One vector is turned by the same rotation once a tick. Each row is the vector after some number of ticks, and that number follows the row.
The counts run from 0 to 241.
[ 20  36  34 -24  26 -16 -11  26  13  10  13  -7 -33  31   4  30  32  -2
 -27 -16 -14  14  -3 -14  -1  -1 -19  13  22 -12 -12   1 -21 -10 -18  14
   2  54   9   3  25  16  -3 -16   1  13  -8 -14 -19  -3   7  -8] -> 222
[ 16  -5 -15  15  -7 -18 -17  41  -9  -7  -7   0  -7  -2  23  20 -15  11
 -16 -24  29 -11   7  24 -18  35 -47 -12  -6  -8   2  10 -23 -14  -5  -3
 -30 -13 -16  14  -7  24  -2  -4  12   3   0  55  37  16   0 -17] -> 124
[ 13  38  33 -22  27 -13 -21  24  14  22  13 -11 -30  29   1  35  27  -1
 -14 -16  -9   9  -1 -21   3  -3 -25   6  18  -9  -8   3 -14 -10 -14  23
   8  57   3   9  10   9   1 -20   6  18   2 -20 -18   1  22  -8] -> 221
[  4  21  49 -19 -10  28  -9  -3  35 -27   8  11 -24 -14  10   5 -11   3
  32  -7  17 -12 -22 -23   0  29   4 -12 -14 -23   6   8 -47  -9  13 -10
   2  18  10  10 -15 -12 -27  -6  14   4  34  -3  26  17 -17 -18] -> 138
[-23  17  28   2  17  -7 -24  -8  17   6  39 -26   4  14 -34  12  17 -35
  13   9 -12  21 -25 -26  16   3  11  -5  -6  21  20  -5  15  14  -8  24
  16  34   9 -13  -8  -4  11 -33  14  20 -13 -39 -31  18  15   4] -> 99
[-14  27  -9   1  24   0   1  -5 -19   5   1   9 -10 -10  17   9  -2  24
 -29 -14   0 -11  21 -19 -18  -4   3  46  31 -29 -20   6   3  14   5  13
 -17  43  14   0   0 -26   9  24 -33  -8  15  -9 -24 -26 -40 -22] -> 66
[ -3  28  21 -18  -2  -5  -5  21  11 -15  17   3   1  20  15  23   9 -31
  -6 -12  24  -4 -33  -7  -5 -27 -21 -22  15 -20 -10 -11  -2 -27  30  25
 -20  34   4  23 -18  -1 -10   0  17  16  -1 -12   4 -18  46  21] -> 51
[-15  -7 -40  34   7   5  15  -2  -6 -15  -9   5   8 -19  -3  -4 -14  33
 -32   1   3 -11  39 -14   5   2  19  39  17  -8   1  17  -9   2   2 -19
 -20  -9  -9   3  -5 -22   2  26 -36  -6  -4  21  -4 -20 -52 -27] -> 74
[ 14  27  24  -6   4  24  -9  18  40 -19   6   6 -29 -16  21  -1 -22  11
   0   1  -2   5  -9  -7  14  38 -12  -2  -5 -24  21  25 -42 -20  10 -33
  -5  20  11  37  -7   9 -35 -12  25  10  32   8  15   2   0  -9] -> 134
[-16 -10  -7  19  14   6  -1 -19 -15 -21  11 -10  16 -30  -8   2  -5   1
   5  20   2 -18  -4  -2 -16  45  19  21  -4   3  21   1 -24  39  10 -17
 -10   0  25 -20   7 -18  15   7 -22   4 -10   2 -25  26 -64 -14] -> 190
[ -2 -26 -23  27   5 -10 -13  -7   2 -21  -6 -23  25 -18 -38  30  -5  -2
  22  25  10 -30  -8   4 -15  15  12   7  -9  27  31   8 -11   0  25  -5
 -10 -39 -15 -17 -13 -18   2   8 -18  15 -13  14  -3  35 -30  -8] -> 198
[  1  -5 -22  13  -6 -33   4  42   4   1   1 -14  -3  45  -9  10  23  -2
 -43 -20  10  20  18  -2  21 -18 -16  -4  -2   9  -8 -10 -11 -23 -30   9
  -6  -2 -30   6   8  29   7 -17 -14   5 -41  30  12 -12  12 -15] -> 1
[ 12   2  -6  12   2   3  -7  38  21 -14   1   3 -20 -10  29   8 -22  17
 -25  -7   6  -2   4  17   8  43 -35  -4  -1 -14  18  21 -41 -25   3 -31
 -22  -2   1  37   1  27 -26  -8  20  10   7  38  22   6   3  -9] -> 128
[ 20  27  32 -29  20 -14  -2  22  11   4  10  -9 -32  34   9  25  39  -3
 -22 -24 -10   9  -3 -16 -10   7 -11  13  18 -11 -22  -6 -29  -1 -23  11
   3  47   6   1  28  11   0 -11  -2  11 -16 -11 -17   1  -8  -9] -> 223
[ 14  10  10 -29   7 -17  12  12 -16  10   6   2 -34  24  15   8  29  26
 -24 -27  -9  -3  25 -15 -27  19  -8  33  14 -19 -22  17 -24  15 -30  10
  -1  31   0 -12  26   0  12   9 -15  -5  -7   1   0   4 -41 -26] -> 230
[  8 -11 -18  -8  -1  -6  21  14 -12   4   3   0 -29   4   8 -11   4  44
 -26 -16 -15 -10  43  -7 -17  26  -9  38   6 -15   0  32 -11   7 -27  -4
 -13   2 -19  -1   7  -3   9  22 -19  -9  -2  16  19   4 -47 -39] -> 236
[ 14   1   2 -15  -3  -4  14  31  24 -22  17  -6   6  26   4   9  10 -21
 -18  12   0  -7 -28  11   8 -23 -13 -17   6  -9  14   5  -5 -44  29   2
 -21  11   1  36 -12   6 -22  13  25  24 -19 -12   1 -19  45  37] -> 47
[-23   6 -29  16 -11 -11  17  35   2 -12  28  -2  10  25  17 -12   0 -17
 -57  -9  11  21   9   2  27 -29 -10  -4  12 -12  -1  -8  25 -15  -5   7
 -27  16  -6  30 -13  15   8  -2  -4   6 -28   7   4 -41  25   8] -> 168
[-23  12   6  16  13  11 -11 -12 -21 -21  21  -3  14 -23  23  -1 -10 -11
  -3  -6  18   8 -19 -12 -11  49  13   6   2 -15  -9 -16 -20  48  -4 -13
  -9  24  45 -17   3  -6  18 -13 -17   0  -3   5 -15   8 -53 -15] -> 184
[-30  13 -11  15 -16  -8   7  27  -7 -19  20   3  16  17  33  -3  -1 -33
 -36 -30  40  25  -9  -4  23 -14 -11 -22   2 -22 -20 -27   7  -1  -4  15
 -24  21  12  16 -15  19  12 -17  -5  -1 -22  19   9 -31   9   7] -> 171
[  0 -18 -14  24   1 -15 -18  12  23 -18 -13 -22  24   2 -46  43   3 -21
  20  15  15 -24 -16   9   5  -8  -5 -14 -12  32  25   1 -17 -34  25   7
  -5 -37 -28   1 -15   3 -12  -4   2  23 -16  20   4  27  13   2] -> 205
[ -8  10 -17   6   4  -3  15  -6 -29 -16 -12   8   1  -8  13   6   6  20
 -21 -18  19 -14  19 -17 -21   4  16  38  23 -23 -29  -2 -15  17   0  -1
 -20  11   5 -12   6 -27   8  27 -42  -9  -6  13  -6 -15 -65 -26] -> 69
[-17   9  37   4  -1  -3 -13   0  21 -16  29 -28  10  17 -32  15  23 -40
  18   3   9  16 -35 -28  23   0  18 -23 -16  19  12 -25  -9  10  -4  10
  20  22   7 -15  -7   5  11 -40   3  19 -20 -20 -19  23   4   0] -> 97
[ 24  20  32 -17   9 -22 -15  32  28  -5   1 -18 -14  41  -4  40  37 -23
 -16 -17   5   9 -24  -4   7 -11 -12 -12   6   3 -12 -19 -37 -25  -4   6
   5  28  -3  12  21  17 -13 -27   3  18 -25  -4 -16   7  25   5] -> 217
[ -9 -29  -3  -5 -10   3   3 -14  -5  -7  19  -1   0 -17 -21  -6 -14  16
  34  26 -10 -33   6   1 -33  34   2   9 -17   6  45  41  10   2  19  10
 -12 -18 -18 -13 -27 -28  11  23  16  10   8 -12  28  35 -19  -9] -> 31
[ 11   1  44 -39 -12  24  19 -11  27 -32   8   7 -17  -2  -6  -5  15   5
  34   6  -7 -16 -22 -31  -9  17  31   4  -8 -19   7  12 -44  -5  12 -10
   9  20   5  -3  -2 -22 -21   9  -2  14  13 -36  10   9 -30  -5] -> 143
[  4   1  -2 -10  -6   0   6  28  29 -15  20  -1   2  21  -1  17   1 -22
  -7  10  -1  -9 -20   9   4 -25 -19 -20   7 -10  22  10   6 -45  36   8
 -24  10  -7  35 -20   5 -21  11  26  19 -11 -17   5 -17  55  35] -> 46
[-26  16  15  28   0   6 -24   1  39 -15  20 -18  13  -2 -37   6  -7 -30
  16   9   3  22 -22 -32  45  -1  22 -22 -18  21  30  -5  -1  -4   5   3
  12   7  -1   8 -27   4  -2 -42   6  17  -3  -9  -9   5  20  -6] -> 92
[  7 -23 -28  30  12 -13  -8   7  25 -18  -6 -25  17  -6 -46  33  -2  -2
   2  38 -12 -25   1  11   3  -2   2   3  -5  33  47  21 -11 -21  24 -15
  -9 -37 -18   5  -4  -6 -10   6  -4  23 -19   4  -9  19   4   5] -> 202
[ 12 -27  -8 -11 -18  -9  19  26  22 -32  14  -7  17  25  -8   8   8 -24
   9  13   8 -22 -32  18  -9 -16  -5 -27  -8   4  26   8  -6 -39  28   1
 -22 -24 -17  14 -14   1 -15  23  24  20 -25   5  25   6  30  30] -> 42
[ -6  19 -18   3  22  -2  10   1 -19  -4  -1   6 -13  -8  19   6   1  28
 -34  -8   0 -13  26 -15 -17   1   5  48  30 -27 -18   8  -8  18   4   1
 -17  34  16  -3   6 -29   7  27 -33  -7   2  -4 -21 -29 -46 -17] -> 67
